In the data rows, the value 128 means zero.
Every row has a hidden score. In each pair, how much higher is the second row's than the first's? 15 means about the same, 30 much higher and 0 much lower. The score is a weighted sum of the row's numbers plus the product of two more (or one squared), each taken from its middle value.
[112 118 112 119 200 132 100 104 206 149 136 105 122 122]
[107 118 148 117 141 122 120 108 178 174 179 109 149 110] ~ 15
[104 128 131 119 157 114  99 136 200 154 163 105 102 118]
[ 99 132 150 191 113 181 126 146  99 100 106 111 104 110] ~ 13
[235 117 138 118 108 121 255 133  98 101 100 175 216 167]
[186  21 116 117 108 119 165 110 114 136 157 164 164 185] ~ 19
[177 120 186 120 110 119 158 167 150 159  24 112 217 109]
[102 125 110 124 145 117 101 105 214  42 234 108 102 121] ~ 25
[169 141 119 115 113 117 166 121  99 101 134 167 145 171]
[104 121 197 116 152 155 100 141  98 175 153 107  99  22] ~ 16
[173 157 108 119 157 125 155 107 132 100  24 109 102 205]
[ 97 127 118 116 119 120 103 132 167 147 207 114 103 107] ~ 18
[128 135 109 125 110 120 102 235 164  98  99  21 163 118]
[100 117 117 118 132 123 102 123 149  42 117 149 131 117] ~ 23
[127 148 110 160 107 130 101 106  99  98  96 104 100 165]
[ 99 121 197 121 153 142 103 135  99 158 163 111 105 112] ~ 18
[ 98 153 112 192 117 162 184 123 102 100  24 115 104 123]
[167 145 111 126 111 115 100 255  40  97 100 192 189 111] ~ 23
[104 119 197 116 157 156  97 112  98 192 185 105  55 119]
[160 119 126 132 113 130 138 143  98 101 106 175 131 160] ~ 16
[103 123 108 125 123 127  98 108 150  42  24 160  99 128]
[101 138 198  22 177 142 105 128 143 207 148 108 113 115] ~ 18
[102 131 113 120 113 118  99 106 218 159 199 105 100 121]
[151 123 110 123 127 120 134 142 114 145 109 209 185 117] ~ 17
[100 144 116 189 149 182 173 108  97 100 102 129 101 121]
[101 133 112 171 114 154 103 108  99  98 106 110 105 124] ~ 15
[166 135 112 118 183 130 201 106  99  98 104 116 133 197]
[165 122 113 140 111 121 102 144 114  96 117 167  55 146] ~ 23
[182 124 107  22 151 117 169 111 192 155 126 172 224 119]
[150 132 117 121 131 122  55 130 169 171 146 160 180 120] ~ 22
[103 120 184 120 169 146  98 122 137 187 166 107 100 118]
[106 133 109 149 138 151  99 106  98 100 100 105 100 158] ~ 12
[ 44 162 110 127 136 128 148 105 132  99 105 111 103 197]
[161 127 113 118 138 123 132 156 160 141 107 233 205  22] ~ 16
[104 122 110 146 113  29 100 118 173 138 148 111 101 119]
[155 127 107 116 130 117 144  31 155 150 125 167 180 120] ~ 9
[148 141 108 126 165 129  55 106 102 100 103 110 114 188]
[134 126 118 153 110 116 108 196 112 110 104 169 174 123] ~ 16
[162 119 147 119 110 132 180 108  96 138 152 157 142 172]
[105 141 105 117 154  29  99 110 220 108 140 107  98 144] ~ 18
[156 141 145 121 112 126 153  31  98 103 125 147 121 172]
[183 135 108 125 111 117 169 173 110 106 101 202 203 128] ~ 18
[184 134 111 139 110 117 132 138  98  99 103 187 114 174]
[182 157 105 137 111 119 101 255 127 103 103 190 183 112] ~ 13
[ 98 121 156 116 117 163 104 110 131 190 183 117 107 112]
[101 129 136 119  22 117 132 130 173 183 159 119 138 116] ~ 14
[121 135 158 121 111 116 100 200 146 130 151 132 173 114]
[ 44 130 166 131 119 123 155 149 101 142 149 118 143 111] ~ 17
[ 44 131 182 128 114 125 160 160 109 146 154 114 164 107]
[102 127 158 119 182 135 100 111 165 236 162 120 110 118] ~ 14
[ 99 126 178 119 162 122 109 132 160 193 192 109 114  22]
[127 152 114 122 142 125  99 111 219  98  96 106  99 157] ~ 13
[102 115 197 119 162 184 132 106  98 176 143 104  99 117]
[ 99 123 112 115 160 141 104 109 171 130 134 110 106 108] ~ 15
[164 130 111 120  22 116 122 192 151 105 100 182 193 120]
[136 162 113 136 124 128 103 110 189  99  99 110 104 150] ~ 16
[178 134 112 174 112 128 134 161 100  98 107 154 105  22]
[101 138 117 118 168 115 101 135 186 134  24 109 125 113] ~ 11
[147  21 107 119 109 118 103 158 118 125 136 197 174 118]
[113 128 128 137 109 118  97 187 128 130 111 155 163 117] ~ 7
[195  21 110 118 111 117 154 178 155 101 101 181 220 127]
[108 150 110 160 144 152 185 106 100 103 102 124 102 169] ~ 5
[ 99 117 192 156  22 193 126 116 101 144 115 113 105 110]
[ 44 117 195 121 113 119 117 180 157 169 158 115 191 109] ~ 18
[159 171 111 140 130 134 162 105 103 101 102 106 104 200]
[158 178 108 146 114 131 153 107  99  42 103 111 105 204] ~ 15
[ 98 137 114 184 122 155 143 108 100  97 106 113 103 136]
[ 99 120 162 118 131 157 101 109 147 221 211 106 105 108] ~ 16
[105 120 108 128 110 128  98 108 166 148 168 104  98 113]
[104 119 112  22 146 120 100 107 182  42 205 111 103 117] ~ 28
[104 119 162 115 109 160  98  31 112 186 181 106 100 115]
[ 44 132 112 119 124 119 102 127 224 137 176 110 106 110] ~ 14
[ 99 117 213 123 154 200 155 106  40 150 124 112 105 108]
[126 122 125  22 147  29 141 115 172 203 165 152 175 121] ~ 17
[188 121 115 117 124 118 158 117 164 146 121 203 231 140]
[106 134 107 122 127 118  98 121 172 148 216 106 101 117] ~ 12
[103 116 136 121 168 121 103 110 143 194 198 109 103 116]
[172 126 191 132 112 116 151 192 121 136 122 108 206 122] ~ 12
[103 128 108 124 122 116  99 105 219 157 173 110  98 114]
[ 99 124 153 178 115 197 115 124  40 148 100 116 105 108] ~ 12
[166 141 184 119 124 139 208 128 107 121 109 117 176 118]
[109 144 109 145 147 144 100 107 108 101  24 111  99 158] ~ 17
[230  21 147 121 124 126 254 109 150 152 133 141 232 140]
[101 149 167 118 183 134 145 124 149 186 123 122  55 122] ~ 7
[105 120 160 118 147 139  98 105 148 191 161 108 100 114]
[ 99 154 111 163 193 190  55 108  96  96 105 162 105 140] ~ 16
[167 132 110 119 110  29 156 109  40 141 132 178 190 146]
[129 136 105  22 142 148 101 107 126  99 101 109  99 135] ~ 16
[103 122 115 135 123 140  99 107 119 125 119 122 102 114]
[101 125 114 125 159 150 103 110 131 100 103  21 104 155] ~ 16
[101 117 147 150 193 213 206 103 101 155 107 114 105 111]
[194 129 117 124 109 113 174  31 100 100 107 166 140 181] ~ 21
[ 98 135 170 117 197 144 134 106 158 212 162 119 134 111]
[127 120 116 121 111 131 101 113 126 114 141 138 111 151] ~ 17
[112 127 169 115 134 120 162 138 134 150 172 112 159 110]
[ 98 130 134 119 112 120 105  31 205 161 157 155 165 113] ~ 19
[155 141 114 134 161  29 169 109  97 102 102 116 117 176]
[202 169  23 131 130 119 180 108 103  97 106 112 115 210] ~ 14
[101 138 126 176 174 197 217 105 102 104  98 117 103 123]
[101  21 113 119 150 118 101 109 213 188 212 108 102 116] ~ 24
[187 174 109 133 123 116 155 111 126  99 100 107  99 211]
[102 156 107 188 109 138  97 113  99 101 103 108 101 162] ~ 14
[171 137 111 118 113 122 133 166  40 112 102 208 197 127]
[110 135 111 158  22 150 182 106 101  99 105 135 103 145] ~ 10
[ 98 120 111 118 168 122 101 109 212 178 196 109 105 110]
[ 97 141 150 137 110 117  55 230 130 107 117 128 138 113] ~ 15
[152 122 107 119 130 119 129 147 132 153 116 209 192 116]
[185 118 108 121 141 117 180  31 170 155 127 190 231 131] ~ 13
[101 153 121 119 151 116 114 148 195 145 193 106 102 118]
[104 119 140 129 133 135  98 115 127 135 125 125 102 117] ~ 17
[167 116 121 119 109 117 117 111 144 109 145 149 137 151]
[105 129 122 115 120 118  98 141 148 142 200 109  55 117] ~ 14
[102 142 109 165 123 153  99 109 132 102  99 106 100 130]
[165 178 110 151 112 126 151 106 100 104 105 111 102  22] ~ 11
[100 116 139 118 126 132 102 107 139 144 164 127 111 125]
[ 98 130 114 115 125 119 105 117 209 183 223 106 106 112] ~ 13
[102 146 193 121 161 140 114  31  99 163 130 105 102 114]
[138 134 129 129 114 120 150 154  99 123 119 177 176 120] ~ 9
[118 122 164 119 122 125 151 143 124 163 155 117 162 119]
[ 98 121 119 119 182 119 103 117 165 205 157  21 115 106] ~ 16
[147 122 220 117  22 119 135 189 162 172 166 110 211 110]
[136 120 109 131 110 117 100 121 110  99 101 150 118 146] ~ 17
[ 97 126 183 142 124 156 105  31 100  42 125  21 106 109]
[188 140 105 135 111 118 118 237 128 100  96 212 203 118] ~ 5
[117 126 121 119  22 149 102 110 117 146 145 139  99 153]
[171 120 110 121 115 127 159 125  99  98 116 184 131 178] ~ 21
[ 44 121 167 125 133 132 157 130 115 162 164 112 146 109]
[105 144 113  22 105 122 100 135 167 100  24 106  98 120] ~ 23
[102 119 153 118 120 123 101  31 173 171 181 109 130 108]
[229 139 112 131  22 114 207 154  98  42 101 160 144 190] ~ 13
[168 130 184 132 111 119 154 196 106 115 127 106 192 118]
[193 160 107 129 150 120 187 105 101 100  98 105 105 212] ~ 19
[231 126 142 116 111 136 255 110  98 118 124 149  55 156]
[101 116 195 127 141 178  98 124  99 180 151 105 100 117] ~ 8
[137 124 111 121 110 115 100 199 159 116 104 179  55 118]
[101 120  23 124 136 126 158 134 125 160 152 126  55 108] ~ 7
[179 131 132 117 115 121 173 130 122 115 139 165 200 151]
[220 132 165 120 111 139 250 108 104  42 123 127  55 138] ~ 17
[150 122 111 121 111 138 112 107 110 120 144 141  55 162]
[106 115 179 119 120 153 105 107 109 208 213 111 100 118] ~ 13
[124 121 115 117 117 121 102 122 124 102 125  21 115 144]
[177 122 109 164 108 113 101 161 100  42 103 168 107 146] ~ 22
[104 139 106 180 147 165 179 108 100 101 100 129 102  22]
[101 120 157 120 110 159 101 108 117 184 177 114  98 119] ~ 20
[104 150 207 120 149 140 166 125  98  42 142 106 115 114]
[139 128 206 130 108 121 110 211 122 138 134 107 177 117] ~ 10
[171 143 106 121 160 123 195 106 100 101 100 105 119 207]
[ 44 118 163 116 186 121 107 139 140 175 160 112 122 109] ~ 18
[127 123 121 137 116 116 117  31 121 128 104 160 167 117]
[194 134 112 119 112 123 193 109 111 112 124 168 205 153] ~ 14
[100 127 108 155 137 146 100 108 108  99 105  21 104 128]
[104 123 169 115 131 124 136 163 147 150 146 112 157 111] ~ 14
[109 142 112 156 156 152 168 110  99  95  98 122  55 166]
[ 44 126 119 121 129 121  98 112  40 135 179 105 102 115] ~ 19
[104 143 107 122 108 121 104 111 202 147 177 105 103 113]
[103 120 165 120 119 138 116 130 121 200 170 106 128 116] ~ 15
[109 143 110 198 110 140 103 126 100  97 105 105 100 120]
[104 134 136 176 128 171 152 128  98 104 100 108 100 119] ~ 13
[112 145 111 121 142 128 100 111 228 102  98 107 103 134]
[104 117 107 120 198 113  99 109 205 234 175  21 115 117] ~ 13
[103  21 106 136 145 146 101 107  40 102 101 105 104 158]
[203 148 109 121 110 117 167 162 120  99  97 205 200 157] ~ 18
[177 119 135 118 126 130 198 110  98 141 145 183 185 159]
[104 125 123 118 180 115  99 129 181 206 141 148 125 119] ~ 12
[178 141 113 117 117 120 146 193 140 100  97 221 206 112]
[190 120 113 118 112 119 183 108 101  99 122 199 156 168] ~ 17
[172 116 124 118  22 124 103 142 128  98 121 155 142 145]
[145 122 211 121 109 117 142 184 145 166 174 103 206 116] ~ 14
[181 146 112 125 114 119 114 255  40  96 107 205 200 115]
[105 150 109 173 111 139 101 111 101 101 101 111 101 155] ~ 8
[ 97 131 163 180 115 188 117 136  98 123 107 111 103 110]
[ 97 116 123 117 171  29 104 106 178 235 207 115 106 110] ~ 20
[188 118 122 138  22 121 186 142  99 100 101 174 144 175]
[173 122 110 121 204 125 201 103  40 100 103 127 153 194] ~ 14
